In the rows, zero is written as 128.
T: rows in 5 groups, each row roughly a mix of its group's directions (one row in no group):
T (176 x 10):
[[105  93 147 176  81 100 147 130 155 141]
 [126  96 141 161 151 190 139 145 136  88]
 [131 175 133  83 131 174 128  96 148  98]
 [108 156 154  94  97 157 169 102 127  89]
 [134 195 153 106  88 131 114 145 157 115]
 [114 162 122  64 138 115 142 146 167 159]
 [148 153  97 179 144 131  94  93 136  90]
 [110 119 150 104 117 155 203 113 105 131]
 [118 147 143 157 118  88 119 156  71  91]
 [148  86 140 188 102  95 148 139 146 113]
 [132  53  99 124 141 141 136  97 158 124]
 [126  84 103 154 121  97 111 165 163  88]
 [122  85 116 154 123 193 160 121 145 106]
 [139  73 161 165 126 145 119 106  81 119]
 [153  72 128 183 109 108 140 142 128 100]
 [150 129 146 164 109  95  92 138 105  71]
 [112 133 127  90 146 169 158 103 137 186]
 [155 134 132 104 115 137 115 170 185 172]
 [133 125 103 187 154  88 152 120  94 105]
 [157 117 175 149 160 121 156 125 180 105]
 [111 164 142  55 132 165 137 116 122 128]
 [161  65 147 133  97 118  82 135 132 128]
 [163  96 151 113 174  94 113  96 161 136]
 [114 100 156 194 117  90 136 115 141 152]
 [ 98  72 131 111 125 158 149  75 122 140]
 [157 173 143 126  95 109 145 130 146  68]
 [123 132 157  82 102 153 106 153 184 118]
 [143 124 163 145 143 168 131  73 121 173]
 [ 99 136  96 109 130  56 138 108 114 150]
 [102 104 149 111 103 144 196 112 101 140]
 [159 122 119 112 107 204 115 121 152 148]
 [ 73 123 112 137 104  98  91 119 165 162]
 [106 101 135 157 193 156 128 151 107 103]
 [125  89 107 186 164 127 104 154 101 115]
 [137  97 116 149 161  90 114 144 115 191]
 [110 159 161 152  88 104 116 129  85  89]
 [124 121  83  64 107 147 141 136 151 159]
 [115 119 131 197  97 107 140 131 137 172]
 [ 97 115 166 172 101  81 161 139 134 134]
 [148 138 119 104 180 170  90 167 124 136]
 [104  98  97 157 131 121 171  73 106 131]
 [111 120 160 165 165 103 141 183 100 127]
 [111 107 137 190  90  99 149 140 151 153]
 [107 192 112  79 159 135 122 144 122 143]
 [153 112 168 127 183  83 102 136 146 116]
 [116 117 144  89 144 153 135 158 197 133]
 [138 159  95 137 173 134  89  82 157 123]
 [153 169 152 120 166 161 133 105 122 179]
 [150  79 176 101 101 152 150 104 109 123]
 [141 130 109 110  67  90 133  85 153 115]
 [ 85 162  98 111  75 147 110 152 133 147]
 [118 115 142 195 105  82 143 136 148 150]
 [148 100  99 175 149  82 106 144 105 156]
 [138 147 114  94 118 100 184 182 125 129]
 [112  83 129 178 165 125 137 165  94 124]
 [146  95 152 178 117 137 116  76 129 162]
 [135 167 146  88  83  96 119 115 151 165]
 [171 112 163 137 174 132 141 152 176 115]
 [108 177 127  73 150 157 117 112 145 158]
 [110  75 153 152 132 106 106 154 110  79]
 [130  90 116 177 159  84 104 160 118 138]
 [107 174 103  73 115 105 121 157 154 111]
 [121 131 137 153 131 210 145 119 124  99]
 [144 133 110  64 164 165 113 129 122  95]
 [156 103 180 130 137 143 135 105 164  79]
 [110  72 122 116 173 148 104  92 108 148]
 [136 164 152 162 104  97  98 147  85  96]
 [150  93 186 124 123 133 149 119 141  75]
 [124 121 126 113 120 129 200  85 106 100]
 [149 139 112 172 157 113 136 141 156  66]
 [137 106 124 109  91 181  84  92 136 145]
 [144 175 163  94 100 113 145 161 163 147]
 [147 148 120 110 171 169 166 170 102 115]
 [124 176  94 101 129 114 144 162 146 179]
 [117  94 128  74 131 129 172 161 122 166]
 [114 149 148 164 112  94 110 152  68 104]
 [126 119 194 138  86 147 103  97 137 107]
 [165 150 130  82 155 163 142 133  90  94]
 [126 153  88 115  84 102 137 180 142 103]
 [ 83  62 148 107 124 158 119 130 145 143]
 [112 105 143 139 204 103 151 136 126 103]
 [127 119 148 196 122 136  86 104  98 115]
 [ 95 129 153  85 137 170 155 105 115 172]
 [105 106 160 176  96  88 149 124 160 145]
 [130 166 115  86 126 125 161 176 164 103]
 [122 148 119  97 118 185 132  81 135  88]
 [107 131  68 106 107 124 141 149  91 171]
 [139 124 123  80 190 155  99 108 137 111]
 [135 112 171  99 160  96 160 157  87 144]
 [122 125 134 160 115 202 145 152 119  97]
 [133 115 205  88 137 120 123 102 119 117]
 [107 141  90  97 114 122 143 192 135  95]
 [115 145  67 156 135 115 136 170 108 164]
 [128 145  81 106 160 131 163 155 152 175]
 [ 99  88 159 142  95  82 143 131 158 102]
 [143  66 155 125 116 130 178 115 131 162]
 [122 174 144  87  88 153 142  94 137  97]
 [142 127 135 100 137  54  89 133 132 152]
 [ 85  70 121  92 133 151 159 119 150 135]
 [109 138 164 130 176 104 179 136 103 101]
 [107 142  57  91 148 117 126 126 111 157]
 [101 153 100  70 126 119 129 172 143  96]
 [167 165 119  88  84 143 152 118 164 135]
 [151 171 156  75 118 122 114  79 127 128]
 [124 139 101  84 140 132  96  70 120 164]
 [ 76 166 122 122 130 158 109  82  97 119]
 [124  86 151 115 140 170  99  75 154 138]
 [111 157 165 155 112 101 119 142  71  97]
 [161 165 101  99 172 175 124 135 107 134]
 [142 156 109  65 126 140 149 150 176 130]
 [157 125 101  86 164 154 116 145 100  81]
 [ 99  86 113 149 155 108 146 137  65 134]
 [144 155 101  87 172 159 111 138  86 112]
 [113 191 128 100 119 153 130  87 155 151]
 [120 110 144 187  84 105 142 118 154 162]
 [140 116 193 115 112 125 145 128 154  75]
 [ 85 168 122 121  99 147 108  81  91 129]
 [138 144 104 114  67 143 101  94 154  97]
 [103 125 111  99 112  71 100 147 135  80]
 [117 105 137 133  84 147 198 128 103 112]
 [121  94  71 124 129 101 161 119  80 117]
 [128 128 122 137 180 120  58 145 149 144]
 [144 145 142 127 137  96  86 177 175 150]
 [134 148 172 106  99 164  86 126 169 142]
 [117  91 118 196 109 105 136 154  99 131]
 [125 157 124  91 115 171 152  73 121  99]
 [101 143  78 112  70 133 129 137 101 156]
 [144  90 172 141  95 150 122  92 115  86]
 [130  90 129 137 192 161 130  91 122 104]
 [160 137 130  98 184 146 122 126  82  94]
 [103  71 123 171 169 138 123 151 106 117]
 [ 98 138 188 115  77 122 103 122 106 135]
 [106 151 113  77  82 124 115  98 135  88]
 [144 146 140 163  74 120 154 162 134  84]
 [150  88 150 145 125 186  89 144 119 104]
 [114  70  69 146 140 106 152 126 121 126]
 [177 164 109 123 153 105 107 173  97 135]
 [102 156 160  88 119 179 155 113 135  96]
 [132 113 184 122  70 142 126 107 127  93]
 [137 101 152 159 182 124 170 125 148  92]
 [114 146 136  80 135 168 158 114 169 166]
 [144 155 117  62 156 161 109 115 108 107]
 [154 176 139 133 143 103 105 182  92 122]
 [112  78 117 174 166 143 103 158 107 133]
 [106 162 130 127 185 110 173  97 149 120]
 [134  97 121 172 144  92  95 175 124 158]
 [146 184 117  84  94 103 140 116 125  94]
 [143  81 121 170 118  87 126 151 112  83]
 [118 175 157  82  96 157 136 115 154 101]
 [174 136 172 133 173 131 151  97 159 120]
 [136 140 106  88 110  71 117 120 148 176]
 [100 131 137  91 126 112 161 187 148 163]
 [146  90 128  87 156 167 124 119 176 151]
 [154  78 133 105 127 123 177 134  90  94]
 [122 128  50 137 146 132 146 157 135 159]
 [120  88 125 174 163 154 120 179 112 124]
 [113  77 126 167 171 121 100 169 133 132]
 [ 87 136 123 135 112 142  89 111  63 111]
 [ 92  71 130 103 115 163 138  96 155 145]
 [143 118 181 113  76 147 120  90 101 130]
 [ 86 183 109 113  94 168 114 142 125 140]
 [ 99 173 141  70 160 156 135 123 135 148]
 [137 162 162 119  78 123 136 182 155 131]
 [121 135 127 110 146  45 106 135 111 141]
 [ 89 199 148 134  88 127 130 121 119 121]
 [112  79  83 152 117 103 112 143  82 140]
 [138 144  89 137 133 140 155 169 157 186]
 [140  55 132 147 104  97 104 138 105 115]
 [111 105  92 121 120 113 105 101  58 136]
 [117 155 140 160 104  93 113 146  67 104]
 [112 139 145 173  82  99  96 134  96  96]
 [124 168 103  92 148 133 144  70 135 162]
 [ 94  73 132 158 166 159 111 154 114 134]
 [107 132 133 100 156  66  79 109 129 140]
 [ 89 140 126 135 179  88 141  93  97 108]
 [ 96 101 163 184 102 147 110 155 144 140]]
the one row of each list that fits no group (the others fit one group, some only roughly):
    Q_347: [ 97  69 113 147 178 122 118 104 105 120]
    Q_101: [149 189  90 149 132 130  94  95 145 139]
    Q_555: [161  86 110 193 111 122 143 153 134 120]
    Q_315: [118 111  92 178 110 112 122  81  93 151]
    Q_429: [115  87 127 163  83 104 137 125 182 134]
    Q_843: [ 69 164  95 127 116 132 131 157  85 133]
    Q_285: [ 90  86 115 151 151  93 160 122  89 106]
    Q_956: [109  98 140 172 155 128 128 194 131 109]
    Q_412: [111 171  86  97 123 109 137 177 158 124]
    Q_234: [179  82 127 179 128 113 117 116 140 100]
    Q_921: [147  89 137 191  83 125 152 140 125 129]
    Q_368: [116 142  99  72 151 171 121 143  94 104]
    Q_950: [155 123 129 125 129 201 135  78 119 135]
    Q_479: [140 157 117 133 161 174 100 154  95  85]
    Q_111: [141 137 111  92 106  74  97 162 142 162]

Q_479
    Q_494: [167  91 106 172 104  92 106 117 144 101]
    Q_4: [110 146 167 161 108 116  98 154  70 124]
    Q_876: [163  73 144 148 176 125 146 106 148 111]
    Q_696: [ 77 163  98 107 130  89 126 172 131 122]
    Q_344: [157 153 138 106 156 183 122 129  90  90]
    Q_795: [144 181 115 185 103 127  95 113 125 112]
    Q_713: [145 202 164 137 122 122 114 165 128 132]
    Q_453: [116  56 148  89 145 148 152 132 117 128]
    Q_378: [ 87 139  99 122 136  55 149 133 114 126]
    Q_152: [129 164 126 149  89  99 126 126  71  92]

Q_344
    Q_556: [140 102 106 139 138  83  77 168 115 155]
    Q_439: [155 156 142 154 134 110  81 183 156 124]
    Q_144: [ 94 161  87 106 124 105 124 185 114 110]
    Q_241: [110 106 112 187 147 149 108 151  86 102]
    Q_159: [121 121 127 111 102 167 190  87 103 126]
    Q_849: [130 103 162 141 169 138  96  83 169 111]
    Q_22: [149 201 149 149 154 110 144 131 102 113]
    Q_938: [115 125 108  81 131 119 169 151 177  92]
    Q_361: [ 97 126  68 156 147 125 122 155 124 175]
    Q_870: [130 130 127 198 113  94 141 130 159 164]
    Q_907: [121 157 108 106 126 115 157 199 136  98]

Q_556
    Q_21: [148 119 113 151 168 106  76 169 155 145]
    Q_639: [134 149  87 155 124 131  61 104 151 140]
    Q_420: [ 99 102 116 152 172  88 153 162 111  99]
    Q_114: [158 142 113  93 149 169 100 103  77 121]
    Q_15: [137 122 152 132  80 173 105  89 132 169]
    Q_418: [149 175 133  97  72 154 116 119 159 133]
    Q_763: [137  71  91 163 146 116 127  85 108 139]
    Q_603: [150 181 116  98  85 104 122  86 126 140]
    Q_11: [100 113 128 136 173  87 163  83 118 102]
    Q_58: [ 96  78 116 105 145 160 158 101 147 162]
    Q_388: [ 85 101 113 136 140 156 156  95 150 179]
    Q_506: [174 150 159 125  91 178 118 137 159 140]

Q_639
    Q_218: [122 173 117 103  74 152 123 100 108 162]
    Q_165: [128 183 157 102 123 169 127 127 165 161]
    Q_644: [ 95 159 126 111 146  71  88 143  99 138]
    Q_324: [ 75 142 122 109 104 149 126 121  69  99]
    Q_13: [107 168 166 104  73 130 102 123 156 141]
    Q_949: [134 138 165 123  92 117 124 183 137 179]
    Q_386: [101 145 179 180 114 119 115 105  94 110]
    Q_306: [132 119 147 160 187  81 128 160 106 138]
    Q_56: [137  93 138 116 197 104 158 151 109 128]
    Q_465: [126 157 107 127 198 147 143 158  99 140]

Q_324
